In the data rows, zero lies at 7.5, halfway between 7 and 8.
Here are some points, each followed by its number:
[7,5,9,8,12,10,5,4,11,5,8,10,4,7,2,10,11,5,11,10,9,7,5,6,
 8,3,6,10,5,9,8,9,8,5,3,4,7,8,11,9,10,12,11,8,11,6,8,5] 0
[7,5,9,8,11,10,5,4,11,5,8,9,4,8,3,9,11,5,10,9,9,7,6,7,
 7,5,7,9,6,10,8,8,8,7,4,5,7,8,11,9,10,11,12,7,10,6,8,6] 1
[10,8,8,8,12,10,6,6,8,5,10,8,4,5,10,11,10,6,10,9,10,6,9,7,
 5,6,8,8,4,9,9,9,12,10,7,7,9,4,9,9,11,11,10,6,9,9,9,7] 2
[15,4,9,6,6,4,3,11,13,13,3,11,4,3,8,8,6,9,8,6,2,3,6,11,
 2,5,6,9,11,8,13,13,9,7,12,7,5,2,5,1,5,9,7,2,4,4,13,10] 3
[4,12,3,10,10,13,10,5,2,6,13,5,9,8,8,6,8,8,5,7,13,9,12,9,
 11,11,11,6,2,9,3,3,8,9,7,8,12,6,9,14,12,4,8,10,9,13,3,8] 4
[8,7,7,6,12,12,5,6,9,6,8,7,5,9,6,7,10,3,8,9,12,8,5,9,
 4,10,7,7,6,11,7,6,11,8,6,4,7,4,10,9,8,11,13,5,5,8,9,12] 5
[7,10,11,8,5,5,10,8,5,4,8,9,7,9,10,9,7,9,9,4,6,5,7,9,
 10,8,8,9,9,3,9,6,10,4,8,10,8,10,8,7,8,5,5,13,6,9,7,7] 6
[6,8,7,6,13,12,4,5,8,5,9,6,5,11,7,6,10,3,9,10,15,9,6,8,
 5,11,8,7,5,11,6,3,11,7,4,4,8,5,10,12,9,11,13,6,6,10,9,11] 7
[5,8,4,15,7,1,11,3,7,5,10,3,15,3,12,15,8,15,8,14,9,5,15,0,
 15,4,15,7,3,6,0,6,1,15,4,11,15,15,8,7,14,6,5,14,14,1,0,5] 8
[9,9,11,7,5,7,10,10,5,6,7,8,9,5,10,9,6,8,9,4,3,6,6,9,
 7,7,6,10,10,3,8,8,7,3,10,11,5,6,9,8,4,6,5,8,7,6,9,9] 9
[9,7,8,9,11,9,6,6,8,5,9,9,5,5,9,10,10,7,10,9,9,6,8,6,
 7,6,7,9,5,8,8,9,11,8,6,7,8,6,9,8,10,10,9,8,10,8,9,6] 10
Which three points above are nearest to each new point, looking only along the 2 directions in which the numbered points spread most? Their numbers follow each, nearest first.
[11,3,10,8,9,4,3,7,11,10,3,11,6,5,7,10,9,9,9,8,4,3,5,6,
 6,6,3,11,9,8,11,11,5,6,8,4,6,4,7,5,8,10,8,4,6,4,11,6] 9 3 6
[7,9,11,6,7,9,10,9,6,6,6,8,6,8,6,8,12,8,9,6,7,11,3,7,
 8,8,10,8,9,3,7,7,7,7,8,7,5,7,9,10,6,9,6,11,8,5,9,7] 10 6 2
[5,9,3,10,6,5,10,7,6,10,9,4,13,6,7,6,4,10,4,9,9,10,12,6,
 9,10,9,5,5,9,5,6,3,12,7,9,12,12,7,7,7,5,6,9,9,8,3,7] 6 4 10
[5,11,6,5,6,8,12,10,4,10,9,6,7,8,11,4,6,6,5,4,10,8,9,9,
 7,12,11,5,7,8,7,3,8,9,10,11,9,8,7,11,6,6,6,8,6,12,7,9] 10 2 6
[7,6,9,8,10,9,7,5,9,6,8,9,6,8,5,9,9,6,10,9,8,7,6,6,
 9,5,7,9,6,8,7,8,7,6,4,6,7,8,10,8,9,10,10,9,10,7,8,5] 10 2 0
[7,10,4,6,4,5,9,11,5,9,11,5,9,8,10,5,4,10,5,6,8,9,11,7,
 6,7,8,5,8,8,9,7,3,11,10,11,9,6,4,6,4,7,4,6,7,12,6,12] 6 9 10
[11,5,11,10,9,4,5,7,9,6,6,12,7,3,12,13,10,11,10,6,4,0,6,4,
 5,7,4,13,8,7,11,11,5,6,6,4,7,5,8,7,11,10,7,5,6,5,11,5] 9 6 10
[6,9,7,7,6,7,10,8,6,7,8,7,8,9,9,6,7,7,7,6,8,8,8,8,
 8,10,9,6,8,7,7,5,8,7,8,9,8,9,5,9,6,6,7,8,7,10,7,8] 10 6 2
[6,15,5,9,9,14,12,8,1,5,15,5,9,6,13,6,6,10,5,4,12,7,15,10,
 10,13,13,6,3,6,6,3,9,9,9,13,11,6,13,15,13,6,6,11,7,15,4,12] 4 10 2
[12,4,8,8,6,2,3,8,10,11,5,11,7,5,8,10,6,10,7,9,3,4,7,6,
 5,6,4,10,11,8,10,12,5,7,8,5,7,5,4,2,6,10,7,4,6,5,10,7] 9 3 6
[4,6,8,8,7,6,7,6,7,5,7,8,10,12,7,6,9,8,8,10,6,8,7,6,
 9,7,6,8,9,7,6,6,7,4,6,5,7,11,5,9,8,7,8,9,8,7,7,6] 10 6 2
[10,2,8,8,8,3,2,7,11,12,2,11,7,7,4,9,7,8,8,11,4,6,5,6,
 7,6,3,10,10,9,9,11,5,7,8,4,6,5,6,4,7,10,8,3,7,4,10,6] 9 3 6
[5,8,7,5,6,7,9,9,6,9,7,7,8,9,9,4,8,6,6,6,7,9,7,8,7,9,8,6,9,8,6,5,7,8,9,8,7,
 9,7,9,5,7,8,7,6,9,7,9] 10 2 6
[5,8,6,7,6,7,9,8,6,8,8,6,9,10,9,5,8,7,7,7,8,9,8,7,
 8,9,8,6,9,8,6,5,7,7,8,8,8,10,5,10,7,7,7,8,7,10,7,8] 10 2 6
[7,11,5,6,2,7,7,12,7,11,10,2,12,9,6,4,2,8,3,3,8,15,11,11,
 10,10,12,5,8,4,9,6,6,9,9,11,7,8,2,6,5,1,1,6,7,10,6,9] 6 9 10
[7,5,12,11,11,8,7,3,8,5,9,12,6,5,6,11,11,9,14,10,5,5,4,2,
 12,2,5,14,4,5,5,10,8,3,0,5,6,10,13,8,10,11,10,12,13,5,7,0] 10 2 6
[5,8,3,9,6,6,9,7,6,9,8,5,12,7,6,6,4,8,4,9,9,10,10,7,
 9,10,7,5,5,9,5,6,3,11,7,8,10,11,6,7,7,4,7,8,9,8,4,7] 6 10 4
[5,8,7,6,7,7,9,8,6,7,7,7,8,10,9,6,8,7,7,7,8,8,7,8,
 8,9,8,6,9,7,7,5,8,7,8,8,7,9,6,9,6,7,8,8,6,9,7,8] 10 2 6
[10,2,8,7,9,5,2,7,12,12,1,10,5,8,3,8,8,7,8,10,6,6,5,7,
 7,7,3,10,9,10,10,11,6,7,10,3,6,4,7,6,8,10,10,3,7,4,10,6] 9 10 2
[5,7,6,5,7,7,8,8,7,9,7,7,8,10,7,4,8,6,6,8,8,9,7,7,
 7,9,8,6,9,9,5,5,7,7,8,7,7,9,6,9,6,8,10,6,6,8,7,9] 10 2 0
[7,5,8,13,10,6,7,2,8,8,7,8,8,5,8,12,8,9,12,14,6,5,7,0,
 13,1,4,13,5,6,4,11,4,4,2,6,10,7,10,4,12,9,10,12,13,7,6,0] 6 10 2
[4,7,7,6,6,7,8,8,7,9,7,7,9,10,7,4,8,7,6,8,6,9,6,7,
 8,8,7,6,10,8,6,5,6,7,8,7,7,10,5,9,5,7,9,7,6,8,7,8] 10 2 6
